(in the rows, 128 means zero)
Turns, then the turns between two rows, first turn first; the first pair answered:
turn F:
[152 106 139 108 119 123 145  93 126 126 129 131 117 142 115 114  82 102
 123 131 136 141 126 105 113 155 141 105 148  94 118 110 136 141 122] |-> [142 117 131  91 133 150 134 105 117 132 140 132 113 131 123 125  82  92
 123 118 145 122 105  98 113 132 142 119 149 104 104 112 123 138 128]
[123 103 100 139 114  88 142 109 116 154 153 141 145 158 120 125 108 143
 115 170 129 137 123 133 132 156 131 104 170  58 116 112 120 118 138] |-> [115 107 107 111 126 115 135 107 109 159 164 141 127 148 129 133  85 128
 128 149 125 123 100 125 137 127 131 119 178  58 108 105 106 109 145]
[101 121 131 135 118 110 145 106 111 153 156 143 123 177 106 124  98 171
 130 124 137 121 115 103 149 116 134 128 181  53 139 126 110 105 138] |-> [ 84 127 120 120 132 133 133 123 102 149 166 148 123 167 113 133 109 157
 125 111 145  95 100  94 147  98 131 146 171  66 123 133 112 108 138]
turn N:
[129 135  90 136 133 142 117 117 125 124 107 154 136 132 134  98 136 124
 138 132 137 101 136  96 124 156 116 139 140  97 121 149 128 157 111] |-> [130 127 101 154 120 127 131 116 136 123  93 149 139 142 133  99 138 132
 147 132 126 117 148 107 122 161 115 128 134  94 135 140 134 144 107]
[142 128 143 134 101 126 144 102 132 119 111 105 126 127 116 128 135 142
 102  87 117 146 148 146 144 113 145 108 118 167 146 103 125 142 147] |-> [118 131 120 118 120 122 132 106 103 131 152 122 125 136 124 140 125 145
 105  78 112 113 114 130 153  92 149 117 133 140 122 102 102 129 141]
[135 153 128 134 146 134 126 101 159 128 129 133 116 167 131 125  95 140
 130 147  86 127 107 133 164 140 135 121 150  75 141 151 128 148 135] |-> [148 160 122 119 151 160 121 103 161 133 133 127 114 144 136 123  99 127
 121 151  95 119 108 129 170 148 136 137 153  93 142 156 132 165 137]
turn H:
[128 136 119  79 141 191 120 130 123 121 147 147 112  68 143 130  99  81
 139 112 142  92  92 102 140 116 140 173 134 131 104 127  99 117 126] |-> [ 73 145  91 151 145 101 114 174 115 123 156 167 149 120 129 135 137 132
 126  98 113  74  88 121 130 110 134 151 114 123 108 135 122  83  92]
[147  93 136 120 115 146 141 140 124 103  91 132 117 124 129 145 118 101
 124 161 122 158 158 145 151 127 108 104 128 144 126 122 156 138 125] |-> [130 103 129 131 116 153 135 157 116  95  90 133 124 125 131 155 125 106
 121 143 120 141 148 148 138  97 108 109 116 163 123 126 149 128 126]
[132 110 133 114 130 117 146 143 101 160 133 157 116 123  93 136 116 127
 120 156 114 157 130 110 170 119 127 132 143 107 116 149 107 130 138] |-> [121 124 130 104 140 137 138 157 104 152 131 153 106 113  99 141 117 116
 120 137 114 142 129 110 167  94 124 148 137 132 115 153 109 126 144]
[118  95 148 152 108  81 157 132 165 121 129 135 135 144 108 123  97 134
 144 123 102 155 136 143 122 115 122  77 139 117 158 123  90  97 122] |-> [150  93 162 114 110 127 160 110 168 126 128 124 115 114 114 119  80 108
 152 133 114 156 140 133 134 121 120  89 152 128 158 118  89 117 140]

(2 to 3 turns a pair)
[ 87 135 131 153 165 141 111 160 109 113 164 143 120 156 129 146 160 163
 155 113  74  82  80 173 140 100  85 125 132 150 164  97  93  86 116] |-> [ 94 128 138 185 138 105 123 154 130 111 152 143 128 173 117 135 175 175
 147 132  73 101 103 185 137 133  79 110 123 146 178 100 108  96 111]
F F
[146 100 118 151 108  97 136  80 129 132 156 123 115 169 114 140 108 169
 162 135 103 156 155 125 156 153 124 115 150  67 113 116 118 114 145] |-> [166 126 112  95 134 193 115 107 123 113 135 104  98  89 127 140 128 107
 136 130 153 129 159  92 143 141 124 172 127 147 112 145 143 163 164]
F N F
[135 120 150 138 120 108 129 126 141 103 108 103 159 141 118 121 135 146
 137 113 133 142 160 154 116 109 112 132 117 169 163 111 145 110 140] |-> [150 112 164 105 122 132 139 106 136 114 114 102 137 134 127 123 105 132
 157 114 130 154 153 146 137 100 111 134 144 145 152  98 117 106 156]
H F
[112 133 119 150 119 111 100 129 110 117 115 152 140 124 139 106 152 169
 135 135 113 108 153 147 116 149 127 110 110 145 157 122 126 131  88] |-> [123 121 138 108 117 139 104  94  96 123 135 148 115 122 153 115  99 150
 160 128 102 119 129 139 140 116 126 115 146 116 143  93  81 118 106]
F H N
[176 146 102 108 129 167 130 115 120 121 100  98 129  89 124 110 156 118
 107 168 157 134 174 121 129 186 131 140 109 173 129 180 173 192 130] |-> [145 158 112 109 147 195 127 143 127  88  86  85 116  89 143 125 152 117
 135 117 147 131 159 129 131 100 121 156  91 215 138 165 162 154 135]
F H
[189 161 130 111 101 167 143  81 156 142 107 123 125 121 134 135 100 122
 165 143 101 158 135 122 161 125  99 130 169 110 153 110  96 129 129] |-> [131 175 102 129 125 160 120 122 141 133 123 135 140 133 147 155 113 139
 174 105  87 117  97 123 151  61  94 142 160 124 141 107  82  84 123]
N H
[166 138 121 103 115 138  98 134 128 133 145 126 145 111 117 116 146 126
 112 143 165 112 117 125 114 160 135 129 131 131 104 137 134 166 127] |-> [159 139 122 131 106 114  99 148 140 120 129 127 151 126 114 111 160 143
 111 140 158 120 127 135 101 161 129 117 113 140 117 142 141 155 119]
H F
[115 122 151 123 119 188 139 137 139 130  66 119 128 127 130 130 142 140
  97  94 134 152 156 147 110 125 154 139 124 173 157 109 154  87 120] |-> [131  97 151  92 112 187 145  86 122 169 105 132 115 133 129 128 102 129
 112 112 126 158 139 128 143 136 166 126 168 101 135  95 119  86 128]
N H H
[114 144 131 175 126 118 132 134 162 129 122 129 142 152  95 146  99 141
 128 120 100 166 140 166 125 116 109 133  86 112 167 129 130 132 106] |-> [101 152  92 166 148 128 106 152 131 146 153 144 148 133  96 151 122 128
 102 134 123 121 113 132 117 134 124 154  82 106 134 157 140 153 102]
N F
[134 128  94 117 119 107 161 152  90 127 176 126 132 117 150  87 130 112
 138 123 140  62  98 142 155 109 120 136 110  68 126 136  88 115 129] |-> [145 116 109 141  93  80 171 137 109 124 159 121 133 131 135  74 132 133
 135 144 135  92 121 159 152 139 119 112 118  56 139 125  92 122 128]
F F F
[138 150 116 139 136 122 118 117 112 135 150 122 115 116 137 134 119 114
 155 133 135 117  95 118 135 103 104 114 147 107  93 113  90  86 141] |-> [153 146 105 134 134 125 112 109 106 151 154 121 117 104 134 124 136 103
 143 158 153 117 101 105 136 146 109 119 148 102  91 132 108 120 145]
F H H
[169 112 150 104  97 139 143  73 151 127 138 146 129 141 103  89 125 134
 127 146 144 148 149 119 138 171 142 108 146 114 133 114 143 156 148] |-> [ 91 140 121 159 119 116 122 153 145  97 138 151 152 165 108 113 164 163
 129  94 122 106 119 136 112  85 135 120 100 163 135 115 152 106 126]
H H
[167 148 132 127  95 169 129  92 151 111  83 120 124 128 157 132 118 119
 122 126 152 127 110 160 178 174 169 118 132  72  97 109 114 136 137] |-> [132 163 104 179 100 126 114 134 144 105  84 127 158 151 148 126 163 144
 104 121 140 103 111 169 152 169 167 120 104  92 100 128 139 129 115]
H F H
[142 115 129 126  97  96 148 133 164 116 103 102 137 159 125 132 135 145
 140  68 157 122 127 157 149  58 102 127 113 113 156  87 111 127 119] |-> [148 110  87 133 107  70 129 138 139 141 134 124 156 150 108 117 182 143
  97 117 185  90 128 138 139 136 116 129 115  87 127 127 145 167 101]
N F H
[169 100 174 129 154  93 123  78 128 103 132 113  79 128 134 139  73  99
 108 176 134 186 140 140 163 121 148 163 112 106 171  98  80 105 138] |-> [131 122 131 108 190 118  91 119  94 108 170 135  89 101 141 157 102  82
  92 153 146 114  91 101 159  94 156 192  99 119 132 126  86 112 128]
N F
[150 113 136 105 116 131 145  83 119 148 119 128 119 143 129 132  87 124
 141 137 137 146 136 126 159 153 137 106 151  90 143 114 109 124 132] |-> [161 125 153 107 112 156 142  92 140 129  84 110 114 128 131 127 102 117
 142 134 147 162 158 137 145 146 134 109 125 134 159 115 127 135 134]
F N
[119 116 116 141 116  94 133 123 115 150 149 141 126 140 127 120 142 141
 106 141 127 120 133 131 127 143 129 121 144 103 119 129 126 117 117] |-> [ 98 123 113 148 123  97 121 138 110 143 144 144 131 146 130 122 146 147
 103 120 124 109 125 131 124 123 121 123 138 116 120 133 126 110 116]
H H H
[158 131 129  76 137 180 127 106 121 134 138 117 108  97 133 129 109  97
 134 139 145 137 120 102 140 132 115 148 148 120 120 132 124 159 152] |-> [127 125  90 146 126  91 120 135 112 135 149 140 149 132 110 118 168 137
 100 161 139 119 125 122 114 175 119 121 128 104 120 152 160 156 113]
F H H
[145 144 128 112 133 131 146 111 151 113  91 113 118 117 106 134 154 148
 168 171 150 130 147 130 136 161 133 146 122 136 144 153 137 148 112] |-> [129 136 135 121 128 119 154 101 151 114 100 119 112 139 119 143 121 160
 198 148 122 140 129 141 151 118 127 135 140 110 140 124 106 114 118]
F F N
[144 143  92 108 156 179 129 145 133 136 135  98 107  81 126 107 133  96
 115 139 153 121 116  84 131 149 145 156 132 157 116 150 131 167 138] |-> [143 118 110 161 117  88 155 109 155 155 140 114 127 145 103  94 124 143
 126 165 119 167 138 120 137 184 144 104 157  85 134 124 123 139 120]
H H F
[106 148 102 125 131 131 121 169 137 116 112 109 123 116 138 106 131 134
 119  97 135 114 121  99 122 100 138 134  90 147 132 142 138 122 134] |-> [132 117 106 125 106  94 139 126 138 140 138 120 122 138 121  95 116 147
 111 137 135 128 125  96 134 162 155 109 122  84 126 134 129 138 129]
F N H
[149 122 165 116 121 147 142 112 147 119 119  95 102 130 129 124  88 111
 152 129 127 157 144 135 144 118 117 123 141 124 145 119 109 121 138] |-> [146 126 160  97 126 167 134 112 137 128 123 100 101 114 134 123  92 100
 147 132 136 143 134 121 141 118 124 136 145 126 138 123 107 131 142]
N N
